(in the rows, 128 means zero)
Where one turn sends some rows of the set: a few examples, then the rows asked
res: [104 149 172 147 115 126 155 139 127 100 171 114 115 110 114 122 134 126
 105 157 151 108 122 191 109 144 101 132 116 148]
Fofo: [133 176 183 117 124 116 172 133 115 125 172  93 133 103 141 131 167 143
  94 151 144 140 101 147 123 147 147 147 120 134]
kez: [121 176 134  91  93 104 150 133 116  92 156 111 132 115 137 105 131 155
 151 138 142 124 112 175 110 166 142 119 128 141]
sife: [110 157 126 105 106 129 168 131 130  99 163 129 104 100 135 120 175 119
 144 147 140 109 104 141 110 128 136 125 113  97]
keloz: [135 163 150 134 102 109 172 140 155 110 150 152 104 129 118 129 159 132
 114 158 114 102 114 166  97 112 134 144 106 132]
topu: [105 134 138 120  74 151 158 131 101 127 130 110 132 101 145 125 131 127
 105 141 127 149 108 183  91 144 111 130 118 129]
keta: [134 171 176 117 107 105 152 138 138 111 177  98 138  85 152 116 167 132
 111 151 145 133 112 166 136 125 151 136 126 142]
sopu: [101 158 136 121 104 154 139 127  95 129 142 109 136 109 152 112 151 116
  97 126 131 157  96 142 107 157 120 131 118 140]
keti: [ 91 140 131 133 113 155 157 118 115 118 147 106 115 130  93  99 144 125
 140 135 140 115  93 171 102 157 132 136 106 122]
zuzu: [ 96 131 138 109 111 130 151 112 138  96 164 127 119  95 121 138 168 127
 145 162 121 130 125 143  99 138 127 125 113 111]
kudo: [109 170 157 120  94  94 158 122 154 119 147  97 132 119 126 129 124 148
 109 167 105 141  94 173 105 152 122 150 164 164]
fut: [131 172 146 132  98 132 146 141 143 102 156 151 110 137 127 136 167 106
 110 148 119 113  88 159  99 143 125 146  95 145]
biril: [ 96 141 157 141 105 124 167  98 142 105 152 109 131 124 139 136 121 124
 113 160  99 146 109 167 100 151 117 143 158 169]
deg: [114 137 144 157  99 123 148 119 141 128 137 147 117 114 124 128 151 126
 110 173 111 135  90 152 117 103 146 136 147 165]
pizus: [ 97 167 139 116 112 128 137 127 113 145 154  94 140 101 141  99 147 123
 113 127 134 154  94 121 126 144 143 142 135 155]
goro: [105 158 155 117 115 119 188 108 131 104 149  95 134 115 119  93 147 173
 156 170 129 135  87 159 121 142 136 134 151 142]
Nufi: [127 165 141 108  96 118 156 150 146 120 117 106 152  94 124  98 150 155
  92 160 135 154  94 158 118 118 139 136 124 127]
zus: [105 148 140 150 102 128 139 125 144 113 132 148 135 113 119 122 141 104
 131 162 105 128 112 169 122 106 127 115 152 140]
Boges: [110 166 173 142 135 126 156 123 138 112 150 102 119 137 114 121 151 136
  84 133 134  97 113 166 114 128 109 120 106 147]
mis: [131 161 138 122 104  95 194 116 147 120 144 128 141 111 133 110 133 117
 130 136 119 140 107 167 127 176 161 140 144 145]
Nede: [134 165 133 136  93 100 192 121 151  99 157 122 145 118 139 115 140 140
 128 117 110 135  79 145 117 148 162 129 142 134]
loze: [105 160 129 104 114 131 158 122 115  92 145 119 127 130 109 101 135 132
 151 144 133 114 116 184 107 169 127 113 123 121]
Vofu: [127 180 159 132 129 112 156 121 150 117 135  86 119 123 110 121 147 153
 105 117 130 108 103 145 127 126 135 119 115 137]
zada: [121 169 145 119 110 124 169 150 130 127 116 112 143 113 139  81 158 147
  87 130 153 137  86 165 116 122 139 121 135 153]
Nef: [ 92 143 134 121  73 130 145 124 105 106 157 137 110  94 147 119 169 124
 122 173 135 145  74 145 118 132 137 120 141 138]
kovok: [ 99 136 150 158 103 146 182 106 132 108 158 114 120 123 142 138 113 110
 112 125 117 126 101 152 120 135 121 139 133 158]
nuzez: [ 74 155 136 126  79 142 147 122 108  97 163 132 123 128 145 120 167 142
  99 160 122 119  70 150 109 116 130 118 121 139]
pogof: [116 160 149 116  96 113 171 121 131 115 165 103 146 128  96  94 167 152
 149 164 133 125  72 141 128 145 147 149 144 155]

loze -> Boges
pogof -> keta
zus -> nuzez
Now find these:
goro -> Fofo
sife -> keloz
pizus -> kez
kovok -> topu

Where one turn sends some rows of the set: a few examples, then the rows asked
voti: [145 125  96  85 131 119 111 123 106 110 119 110 149 137 130 140 119 114
 122 126 144 117 118 130 117 108 163  88 145 127 124 113 119 160 117 114
 162 114 143 124 107 125 109 115 143 133 110 154 122  99 126 141 111]
tevo: [132 148 110  87 153 103 129 125 110 140  92 105  99  92 145 134 133 123
 131 127 104 126 114 155 143  77 101 136 179 144 136 128  99 137 129 122
 115 128 150 134 139 147 139 113 107 151 101 123 132 138 125 148 126]
fab: [141 112 101  80 132 120  95 135 112 109 114 115 135 140 139 145 120 100
 116 131 138 119 113 135 129 110 156 101 148 109 111 115 128 162 115 120
 163 115 137 126 102 132 129 115 141 144 104 153 135  92 132 125 113]
Koma: [131 101 115 126 136 146 114 128 103 128 117 120 121 165 122 135 123 119
 102 124 105 137 138 118 109 143 146 128 112 161 143 126 142 175  91 138
 132 104 130 121 134 129 134 130 136 122 130 162 149 102 138 144 108]
gosat: [152 125 123  88 136 108 140 128 125 128 138 123 105 108 118 129 110  98
 106 112  96 127 136 120 100 130 153 147 152 117 134 113 136 169 115 124
 114 106 142 126  95 137 150 118 137 138 142 147 111  86 134 106 113]
sib: [140 127  90  88 124 124 101 133 112 117 125 118 147 139 135 143 109 120
 128 127 138 102 110 129 132 109 168  97 151 123 119 125 123 160 123 121
 152 114 131 117 104 133 117 116 143 122 117 152 114 101 147 139 117]
Devak: [122 135 121  83 154 119 118 139 109 142  92 102  88  98 144 142 130 126
 125 138 105 131 124 148 141  91  87 139 170 137 142 136  96 155 136 123
 122 130 147 138 143 161 148 121 110 161 102 128 140 136 123 147 125]
zepo: [153 139 119  80 155  99 143 129 107 129 139 130 100 114 118 127 104 110
 102 124  79 125 131 131 112 137 150 150 136 123 140 116 122 167 123 124
 121 105 136 125 101 127 144 122 140 132 130 160  98  97 129 134 116]
sise: [113 128 131  98 123 128 128 119 124 150 133  91 125 120 133 136 149 139
 137 134 136 119 132 123 165  88 108 146 127 129 135 125 119 120 124 130
 141 117 139 121 167 109 107 113 117 151 132 123 133 147 139 147 142]
bote: [139 131 114  72 158  97 149 122 115 127 131 120 105 112 122 142 113 107
  98 122  94 122 125 123 105 129 157 145 146 123 144 123 135 166 114 126
 107 111 138 136  92 132 146 118 144 121 134 154 108  90 127 127 108]
mif: [140 102 123 130 142 149 123 131 106 130 128 108 130 162 123 134 123 119
  96 121 105 140 144 125 120 136 166 118 107 152 148 117 143 159 103 137
 133 104 133 130 138 127 151 120 139 121 141 158 142 107 139 136 108]
Dero: [111 118 130 106 138 134 126 123 114 145 125 112 130 124 150 139 142 141
 148 138 127 115 126 121 155  82 106 147 138 130 138 119 113 120 114 127
 144 120 145 120 152 106 110 104 108 146 145 120 127 148 138 142 163]
sisu: [114 119 122 160 134 132 129 124 129 105 132 105  98 122 135 140 126 123
 134 129 129 134 125 132 131 100  98 159 166 152 168 129 109 144 124 150
  97 123 122 119 119 137 141 130 108 155 152 110 141 135 138 127 119]
tos: [113 116 118 154 128 120 131 115 124 123 138  91  82 111 132 145 137 133
 133 140 132 144 117 135 145 100 112 164 152 157 164 132 119 137 125 149
 102 118 112 125 110 132 133 124 110 150 151 116 143 133 142 131 112]
rab: [120 146 109  83 145 115 129 134 106 144 104  88  91  97 128 137 126 126
 121 132 121 139 118 157 150  86  87 147 172 156 135 133 110 150 123 118
 120 120 151 135 136 153 140 120 108 156  97 126 136 139 125 145 109]
Rupif: [115 118 132 115 128 134 116 120 117 128 120  99 137 124 147 130 152 136
 138 132 131 117 132 117 156  85 110 136 150 133 153 128 117 119 114 135
 142 119 142 123 169 106 105 109 113 135 128 116 135 150 148 145 147]
gup: [111 126 128 156 143 118 133 122 124 114 123 105  86 112 145 133 145 121
 125 134 112 139 122 130 135 100 109 163 155 158 182 125 123 144 129 157
 100 123 124 133 120 133 142 130 114 156 149 115 147 131 140 144 118]
Tuput: [131 105 120 115 132 147 118 128 100 140 127 123 126 165 131 136 116 111
 112 115 103 148 145 120 110 133 155 125 106 152 131 111 154 164 101 140
 143 110 140 128 130 111 149 109 129 128 136 154 150 110 131 120 119]

mif -> voti
Tuput -> fab
Devak -> sisu
Now find these:
Koma -> sib
gup -> Rupif
rab -> tos

Where one turn sends some rows of the set: a few examples, then the rows asked
pel: [101 139 116 101 143  98  97 115 135 126 142 142 168 126 164 142 120 104
 165  85 104 119 148 148 147 166 118 141 128 121  93 150 118 131]
niv: [101 150 120 137 115 108 146 103 130 152 126 146 160 120 137 113 115 136
 154 144 117 147 131 131 135 121  88 125 136 123 141 117 154 134]
neri: [100 170 116 123 144 111 103 117 153 134 150 126 168 118 148 163 128 123
 150 114 109 127 168 124 165 141  99 119 127 124 112 144 114 140]
dev: [102 140 113 100 142  97  94 113 136 129 143 143 158 130 167 143 119 107
 166  84 104 115 144 141 147 171 116 142 131 122  99 145 118 137]
tuzi: [133 133 174 113 117 113 128 119 132 170 120 142 153 101 129 146 132  93
 132  99 143 122 134 147 109 134  82 113 153 138 154 137 113 143]
Genor: [109 112 145 123 112 100 119 131 134 144 165 137 159 122 126 158 147 125
 145 155 158 116 142 143 107 143 117  94 109 127 147 141 123 111]
Gafi: [126 103 153 134 127 101 128 116 103 161 127 114 126  93 132 130 109 127
 146 120 131 138 119 145 123 139  93 105 104 106 153 157 119 130]
galu: [130 131 133 105 153  75  90 113 160 168 141 111 174 137 142 124 114 106
 130 120 155 151 138 129 114 128  94  99 121 108 123 148 145 129]
Tipe: [129 126 170 115 124 105 117 116 129 168 121 149 155  99 128 151 135  84
 131  99 139 125 141 148 112 124  84 107 148 141 154 148 112 136]
kupe: [126 123 167 116 123 103 104 110 133 169 122 150 145 105 127 159 128  86
 137 100 143 124 139 138 118 126  82 101 152 140 161 144 119 138]
fud: [101 144 122 137 118 108 152 109 129 149 124 148 168 114 133 112 119 128
 152 144 115 149 135 140 133 113  86 126 131 123 136 128 154 132]
sitos: [133 133 174 111 115 111 115 111 134 170 124 139 140 106 132 151 130  98
 138 105 144 119 135 140 110 138  80 111 157 139 159 128 118 149]
nuva: [131 133 138 107 152  77 102 120 159 165 140 108 186 134 140 117 119 106
 126 121 152 155 138 137 108 129  91 106 121 107 120 151 144 133]
gof: [ 99 141 118 139 124  99 141 104 127 148 122 156 169 111 131 118 117 122
 151 142 112 152 138 139 139 106  89 119 129 125 141 138 151 122]
fon: [104 176 117 123 139 116 112 118 153 134 151 120 172 117 148 156 131 131
 147 114 111 127 166 125 161 146  96 124 126 123 110 139 109 147]
gitid: [101 171 115 123 144 113 108 120 153 134 150 125 175 113 146 159 130 121
 147 112 109 130 168 130 162 139  98 122 122 123 108 148 111 140]
Bedob: [126 104 153 134 125 102 125 112 103 161 128 112 118  99 131 130 107 132
 144 124 136 137 119 139 123 141  93 103 105 106 156 151 122 130]
zes: [110 110 128  91 141 107  94 125 131 132 131 142 139 118 161 113 111 103
 172  93 110 111 132 157 114 176 118 137 132 114 113 146 132 118]
kar: [139 137 140 103 146  83 111 119 158 169 142 101 183 136 141 114 122 114
 124 122 153 152 136 137 103 136  90 112 124 105 116 141 144 136]
Bof: [ 95 137 112 142 125  95 125 101 131 151 122 158 161 119 135 123 111 123
 156 143 117 151 138 129 144 106  90 115 130 128 146 131 154 127]
Rigo: [109 109 126  91 144 108  95 125 130 131 132 139 146 116 162 113 114 103
 172  94 108 110 131 160 114 175 118 140 131 113 109 146 131 118]
fepin: [131 135 134 103 149  75  89 110 162 170 143 106 166 144 143 124 111 115
 132 122 157 150 136 127 111 138  92 103 125 107 128 135 149 139]
Kemem: [111 114 146 122 110 103 122 130 135 144 167 132 157 123 126 158 149 127
 147 157 157 117 141 140 107 146 116  98 111 128 142 136 121 114]
zum: [126 105 154 134 123 102 128 114 101 161 125 109 121  95 131 129 106 132
 144 124 135 137 117 142 122 143  91 105 106 105 154 150 122 132]
rakiv: [110 110 131  90 141 107  97 124 130 131 131 138 141 119 164 114 114 103
 172  96 109 111 131 158 113 180 116 137 132 113 111 143 132 119]
zupen: [105 141 117  99 140 103 107 119 138 129 144 143 171 122 164 138 122 103
 163  86 103 118 147 150 140 169 115 148 130 118  94 147 118 132]
megut: [126 103 152 137 128  97 124 115 101 163 127 115 124  95 131 132 108 127
 145 122 135 137 117 142 124 139  96 101 104 107 155 157 122 128]
pid: [134 141 139 102 145  84 105 113 162 171 142 100 171 144 144 119 116 120
 128 123 157 149 134 132 104 141  91 111 126 105 122 131 147 140]
tadip: [108 112 129  91 143 105  92 127 131 130 131 140 144 118 160 114 111 101
 170  94 111 111 132 157 114 173 118 139 132 113 113 149 130 116]
buv: [101 173 118 123 140 117 114 122 152 133 152 123 176 114 146 157 133 124
 147 115 110 130 166 131 160 140  97 125 125 124 106 146 112 143]
fudem: [111 115 146 123 112 100 118 129 134 145 165 134 154 124 128 161 148 126
 146 155 156 116 140 139 109 145 117  96 110 125 147 137 122 116]
ton: [101 172 115 122 141 113 105 115 151 134 155 123 167 120 150 163 127 127
 149 114 110 127 167 124 162 145  99 122 126 124 114 138 112 147]
Fil: [109 116 149 122 112 101 121 131 135 143 163 134 161 121 125 158 148 124
 143 153 153 118 141 142 105 141 119  95 109 126 143 142 121 113]
refin: [ 98 142 115 138 120 100 130  98 131 148 124 150 149 126 137 120 108 132
 159 143 117 147 133 127 142 120  89 118 133 126 149 118 158 131]
dobev: [107 146 119 100 136 105 108 117 137 130 144 133 168 126 165 138 124 111
 164  87 105 114 145 147 143 175 113 149 132 120  91 141 117 139]
Tozu: [109 115 148 121 110 104 122 133 134 146 166 134 160 122 126 159 150 126
 145 156 159 120 139 142 104 143 116  97 110 127 143 142 121 113]
Rade: [109 113 131  90 142 108  97 127 130 133 132 138 143 117 161 113 115 105
 169  94 109 110 130 158 113 176 116 142 133 115 110 146 131 119]
Nubu: [127 106 153 133 124 104 130 116  99 162 127 112 124  95 133 127 110 131
 144 122 134 140 118 142 122 141  93 104 105 108 152 155 121 132]
mul: [105 146 117  98 137 101 101 114 137 130 145 137 159 131 168 141 119 110
 166  89 105 114 145 142 143 174 116 146 133 121  97 142 120 141]
Piri: [128 129 168 112 119 105 105 107 134 170 123 144 135 109 133 157 124  96
 139 101 143 120 138 136 115 135  83 102 153 139 164 131 118 145]

Bof -> refin
tuzi -> Tipe
fepin -> pid
Now find these:
ton -> fon

